Each path below is one point turned by a fixed rotation once a step. After each direction that follows a path, write how fast that rotation turns it, in deg/step (0 if it stays still).
Each turn is a multiple of 5 degrees from 10 to 175, or 0.
Each row of a path follows its step; steps can be skipped.
Path 1:
step 0: [ 58 -15  -6  -5 -20  -7  19   4  25  11 -14 -14 -30  22  10 -69  28   2
 -19  26  -4  22  13 -12  30 -13   3 -18  26   9  51  -9  20   9  31   9
 -16  75   4  20  16  -6   8 -28 -19  23  24  -2   1   5   2   8  28  -1
 -19  46 -11  37 -16 -40  27 -13 -29  -5  15  55  -7 -15 -32]
step 3: [ 26  38  -6 -20  14 -18  -1 -33 -26   7   7 -41 -32  25 -13  -9  72   9
   9   1  26  10  19  48  41 -39 -34 -26 -12 -43 -15 -11  -4  15  20  -7
  17  31   3  -8  -5 -21 -55 -19 -23  12 -14   1  10  33   7  32  -6  31
  -4  44 -21 -28 -34 -20  -1  39   0 -15  12  18  12 -12 -12]
step 4: [ 53 -44 -36 -11 -31 -46  38 -25 -37  35  20  -1   5  11  21 -27  11  -3
  31   4 -17   6   0 -20  24  -7  19 -24  29  -4  13 -16 -13  49  66 -10
  47  40  15   0 -17   5 -17   7  -3   8 -20 -20  26 -14 -34  43 -12 -21
  25  11   2 -19   2   8  -3  -3 -40   0  14  22  30 -28 -33]
step 5: [ 30 -13  -1 -19 -13  -2  61  14  -5  -5 -11 -21 -32   4  -2 -11  61  -2
   1  27 -30  -5  14   0  14 -16   0 -23 -30  21   2 -14  -4 -17  36 -46
  23  -6 -35   9  10  31   0 -44  10 -44 -40  15  38 -32 -12 -12  -7   6
  52 -43 -34  -8 -10   2  37  34  -7 -40  15 -18  26 -33  17]
step 7: [ 56 -20  12 -19   9 -28  13  29   9  37  49 -20  14  24  17  -4  36  47
  26  15  -8  28  -7   9  33  14 -69  -4  -6 -39  18 -52  13  40   0   1
   4  -4 -18   9 -13 -16 -36  -1  17   1 -22  15 -11  -4  -8 -13  29  10
 -35 -20 -18 -32 -49 -16  28  17 -37   9  33  19  -2 -17   0]
step 8: [ 35 -44 -15  -4 -35  13  35   2   7  33   3  41 -32   7  42 -40  31   5
  -2  -1 -13  13  -3   7  16   7  12 -19   1  18  19  -6  -4  21  -6 -35
  21  -4  -1 -11  21  14   8 -26  19  -9   2 -39   1  74 -29  10  10  -6
 -21 -11  14  15  16 -17  35  22 -50 -28  75  22 -11 -40 -24]
step 9: [  7   7 -14  -3   0   2  16  -5  16  26 -44 -23 -27  -3  10 -21  40 -35
 -13  21 -18  30  11  14  44  -7  -7  -6  15  49  -4 -12   9   8  22  -8
  -7  23 -42 -24  10  16 -14 -29  19  19  36  42 -27  -2   1 -15  10  -1
   2  13 -41  17 -49   4  77  17  16 -16  26  50  41 -52  16]
step 10: [  1 -43 -24   6   9  -8 -16  36 -15  13  29 -20  -2 -18  33 -13  25 -20
  23 -35 -40  25  55  21  26   3 -31  48  -3 -36 -31 -11   9   6  13  11
  24  32   6 -23 -15  34 -33  -2  38  39  34  -2 -22  10 -34  22   7  13
  20 -17 -24  32 -36 -15  -5  37 -27 -37  -2   5  24  -8 -24]
step 11: [ -1 -49  -8  34  20 -21  35  34  10  13  18  10  14  18   3  14  43  20
   7 -16  14 -22  37  16  19 -45 -10 -19 -25 -10  -7   2 -13  67  21 -44
  17   5  -6  -6  42 -40 -23 -27  38   5 -18  19  -1  41 -10   9  -5  26
  14  32 -38 -25 -50   8   2  29  -1   1  24  -8  -5 -28 -22]
[  0  -9  -1   0   8   2   1   0   5   2  -2   6   0  -1   3  -6   0   3
  -4   1  -2  -9 -10   7   0  14  -7   5   7  -6 -11   2  -9   0   7  -7
 -11  -2 -11  -8   5   1   1  -2  13   1  -6  -4  -5  -2  -5   3  -4   5
  -4   5   7   8 -10   4  -1  -9   9  -6   6  -3   8   8   0]	20
[ -2   1   1 -15  -4   1   4   2  -3   2  -9   0   8   1 -13  11   4  -3
   0  -6  -7  -1  -1  -3   2  -4  -8  -7   4  -2  -8   7   4  -5  -9  -1
  -5  -3  -4   4   3 -17   5  -3   5  -1  -3   3  12   1   1  -5  -3  -5
  -1  -2  -4  -3 -18  -1   2  -9  -6  -1  -3   8   3  -7  -4]	175
[  0  -8 -11   6  -5  -6   2   7 -12   5  10   5  -5  -1  -1  -7  -1  -1
   6   2   4   7   2  -3   2   3  -1   8   4  -6   3   4   5   4   5   6
   2  -1  -6   2   4 -18  10  -4   6  -5   2   0   2  -8  11  -1   6   4
  -6  -5   1  -8   1   4  -7   6  -8   3   1  -3   3  13  -9]	110
[  1  -3  14  10   2   3  11   1   0   4  -4   0   1   2  -5  -6  -7  10
  -5   9  -2   1   8   0   1  -7   2  -2  -4 -18  10   7   0   4  -4   3
   3   5  -5  -9   0   4   3   3   7  -1  -4  -1   8  -8  -5   0   3  -6
  12  -2  -6  -4  -1   3  -7  -8   7  -9  -6   7  -8   3   1]	55
[  4  -4  -3   5   2   8  -6   3  -4 -12 -11   4  -5   1  -6  -3   4   3
  12  -7   5 -13  -2  -3  11  -1  -4   5  -2  -7  -2   8   2   4   8   9
  10  -3  14   0   5  -7   0   0   6   0   9   2   0   0  -2   2   3   8
   6   6   5   9   1   5   3   3   5   3  -5   9  -1  -9   9]	40
Path 2:
step 0: [-36  20   2 -10  45 -10   3 -12 -32  40   4   1  43 -45   5  32   0 -24
 -18 -48  19  15 -16 -28 -12 -12  13   1  -2  -3   8 -23 -43  28  46   2
  17 -20   5 -16 -17 -17   8 -30 -48 -12  37  27 -50  27  12  -3  23 -36
 -15 -13  -3  30  42  32  45 -12  -1 -19  10   1 -11 -23  29]
step 1: [  6  -9  11  76   2 -16  12   2  51 -28  72  34 -36 -16  22 -30  27  14
 -24  -6   2   2  25  11   8   1 -29 -29 -20   0 -41  16  50  12   0  -5
 -17  16  12   4   6 -46  -1 -29  -6   9  -6  48 -39 -27 -13  -6   5 -14
   8 -25  28  43 -13   8  24  -8  -3 -27 -18 -20   7  23  -1]
step 3: [  6  37  10   7  11  16  33 -51  13 -24  -2  26 -40 -24 -14 -62  51   7
 -15  14  45  26 -37 -20  12  41 -17  13 -15 -14   2 -30   5  -2  22  -3
  29 -18  32 -23  20  -3 -11   2  29 -17  38 -22  -6 -32   1 -57  38  -9
  -1 -27 -18   6   5  21 -11  12  19  19  23 -16  10 -51 -21]
step 4: [ -6   4  30   9  17  -4  17  28  27  18  18   5 -13 -30 -14  16   7  17
  20  28 -35  13 -35 -14 -10  47  21 -10  16  56  40   5  -4  46 -43  20
 -50  -9   0  25  -9  -4  41  31   0 -33 -24  14  10  -2   6 -16   6 -24
 -32 -32 -20  13 -51 -51 -37 -31  11   1   7  15  26  32  -8]
step 7: [-17 -15  50   0   5 -21  -3   1 -48  32  -6 -36 -13  17  10   2 -13  36
   3 -23  17  -7  13   7 -35 -37  11  14 -19 -14  46   0  14   9  -4  -3
   4  22  53  48  48  17 -40  -2  12  -1 -52  32  12 -40  19  22  -4 -27
   3   3  34  24 -41   0 -26 -22  26   0 -26 -46 -14   4 -13]
step 9: [ 27  46  39  -9 -12   4 -11 -11 -45 -21  14 -41   5   7 -41 -10  24  40
  32 -40  -5 -17 -20   5  51  -9  27 -14 -12 -26  10  33 -22   9 -28  25
  15  45  -5  18  10 -35  36  41 -17 -27  13  21 -15  23  36 -41  16  22
  15  19   2  30 -11  -6  -8 -14  27  22 -23  29 -31 -17 -14]
step 10: [ 64  -7 -29  15 -23 -17 -61  -2 -29  14 -28  40 -17  -4 -33 -11  33   2
 -10 -14  11  12 -11 -33 -38  34 -32 -10  15 -22  -7 -23   5  44 -20 -12
 -10 -16  -3  37  -6   2   0  35   5  27  -2  -6  -4   1   7  55 -17   2
   5  13   4   7   9  -9 -10 -23  31  -7  18 -32 -36  37  61]
step 11: [-21  34 -25  -1  -3 -29  -1  59 -16   9  32 -15  52  27 -24  -2   2   6
 -10  -5  -2  45  48 -13  24   0  -1  22  16 -36  -5 -35  44 -15 -11  -6
   1 -31 -37 -19  10  10  20  22   3  15 -26   8  -1   4  32 -41   8  11
  53  36 -62  13   3  -8  28  28  22   2   7  32   3  22 -19]
step 12: [ 35  25  34  15 -16   4 -21  17  -2  10   2 -31  -2 -25 -19 -26 -65  23
  10 -28  13   8 -18 -30 -30 -24  16 -24 -10   3 -21 -62 -11  -7  20  11
  16  18  -4  28 -39 -36 -24  -7 -32 -10  23 -34  13 -21  -8  12 -38 -46
 -28  31 -41  33  20  34  17 -20   6 -10  17 -29  -7   5 -32]
[  1  -2  -3  -1   0  -5 -10  14  -1   1   7   7   5 -14   9   1   5  -3
  -4   0   7   1   5  11  -4   5  -3   1   0 -11   0   3  -5  -5  -5  -4
   0   8  -3   5  -7   7   4   0  10   1 -11   6   1  -8  -5   3  -5 -12
   7  -8   0  -1  -2  -5  -4   6  -7   4  -1  10   0   6 -10]	115
[  8  -5   7   4  -1 -10 -10  -5  -3   3  -4   5  -2  -3  -5   4  -6   5
   0 -11   1   4 -14   6   8   1  -7  -2   2   8   5   9  10   1   0   5
  -1   0   0   0   0   0  -3 -15   5   5   3   5   2   1  -6  -9   0 -13
  -8  -6   5   8  -3  -8  -3   6  13   1   5  -4  -1   2   6]	120
[  3   3  -1   1   0   5   1  -5   2   6  -3   6  -3  -5 -11 -13   2   3
   1   2  -5  -4   1   1   0  -4   9   3   5   0  15  -1   4   0   2   5
   6   9  -4   1  -5   6  17   2   4  11   5  -1 -13  -3  -5   3   9   2
   2   0   3  -6  -4  -1   2  15  -2  -7 -10 -11  -1   4  -2]	55
[  6  -4  -3   6  -2  -4  -4  -1   0 -10   3  -1   1   4   5  -1   1   1
   8   7   2  -1   6  -6 -14  -1  -2   3  -4  -1  12  -7   4   0   2  -5
   8   3  -8  -5  14   4   5   2   4   8  -7   6  13   9 -18  -9   0  -2
   9   2  -1   2   0   6   4  -3   3   6   2  -5  -2  -5   9]	85
[  0  -8  -5   8  -3  -4  -9   5  14   9  -3   6  -5   1   2  -2   9   0
  13  -3  -5   7  -1   0  10   8   4   2 -19  13  -1  -6  -1  -6  -5   6
   3   2  -3  -9  -1   1  -2   1  -9   3   1   2  -2  -5   2   1  -6   4
   4   0  -2  -9   5   2  -8  -3  -5   2   4  -2   5   8   5]	160
[  0  -3  11   4  -4  12   1   8  14 -12  -6  -2   9  -9  -4  -1   0   0
 -12  -4   0   1   2  -7  -4  -1   2   1 -11  -3   5   0  -9   3   2   6
   6   7   0   4   5   1   2  -8  13  -3   3   5  -3   1  13   2  -4   7
  -7  -5  -4   4   4   0   2   1   6  12   4  -3  -1   3   8]	120
